One turn sends every row of this set to another row. A few are shown first. Where does it send the rows asked after them?
Q_221: [ 15 -10  -7 -14  22   5   2  -7   9   9 -15  25 -14]
Q_754: [  5   6  -3   3  12  -8 -13  -3  23   2 -17  11  -6]
Q_235: [  7 -17 -24  -2   2   3   7 -28  18  10 -16  28   7]
Q_137: [  9 -22  -1  -9   9  -9   5 -14  29 -18 -14  11  10]
Q_356: [  7 -21 -19   0  20  10 -14 -21  15 -18 -22   6  -7]
Q_630: [  7  -1  -5 -17  18   1  13 -34  11  10   2  21   6]
Q_847: [-23 -26  -5  -7  17   5  -3 -16   4  -7 -17  23  -4]
Q_438: [-16   1  -4  -8   0   5 -19 -24   3   8  -6  15   6]
Q_480: [-25 -10  -3 -17  -3  -4  -7 -26   8  -2  -5   9   9]
Q_828: [  1 -10 -23   1  18 -26  -2 -11  14   2   1  11  -6]
Q_613: [ -6 -20 -14 -15 -10  -8   1 -39  12  -5   1  10  -3]
Q_769: [  4  -4  -7  -8  10  -2  24 -28  15  -1 -11  -2   5]
Q_37: [-11 -18  -6   8  16 -14  -4 -43  22   3 -19  13   0]
Q_960: [ 11  -1 -12  -4   5   5   5 -18  13   1 -11 -15  -3]
Q_663: [  4  -4  -5   0   4  11  -7 -14  -7   0   5  21  -7]
Q_872: [-22 -21 -17 -15  20   3   2 -26  28  -7 -15  11 -11]
Q_750: [-12 -11 -24 -21  17   2  -1 -40  16  -3  -5   1  -5]
Q_31: [  5 -12  -9  -8  15   0 -25 -13  25 -12   2  24  -9]
Q_338: [ -7  -6  -2 -10  16  -4   4 -20  -2  21 -23  12  -5]
Q_690: [ -2 -17  -5   0   8  -1  14 -19  27   6   4   7 -21]
Q_381: [ -8 -32  -4  -8  16   2  -5  -7  19  13 -10   2  10]
Q_445: [  1 -32  -7  -4   3   4 -25 -24  26  -6  -9  11  -9]
Q_330: [ 18 -14   0   4   3 -12  -8 -26  11   0   3  -4  -3]
Q_986: [ -5  -6 -10 -27  20 -13  -9 -13  12   1 -24  23   1]
Q_417: [ 14  -7   2   9   5   7   1 -27  -1   6   1  12  -1]
Q_798: [  2  -5  -4 -16  16   2 -24 -15   9  -8   4  22   7]
Q_190: [ 13 -10  -9  11  27  -1  -6 -18  26  -8 -21   6  -8]

Q_31 -> Q_417
Q_986 -> Q_221
Where do these go?
Q_356 -> Q_960
Q_190 -> Q_769
Q_630 -> Q_847
Q_330 -> Q_613
Q_137 -> Q_690
Q_381 -> Q_828
Q_798 -> Q_663

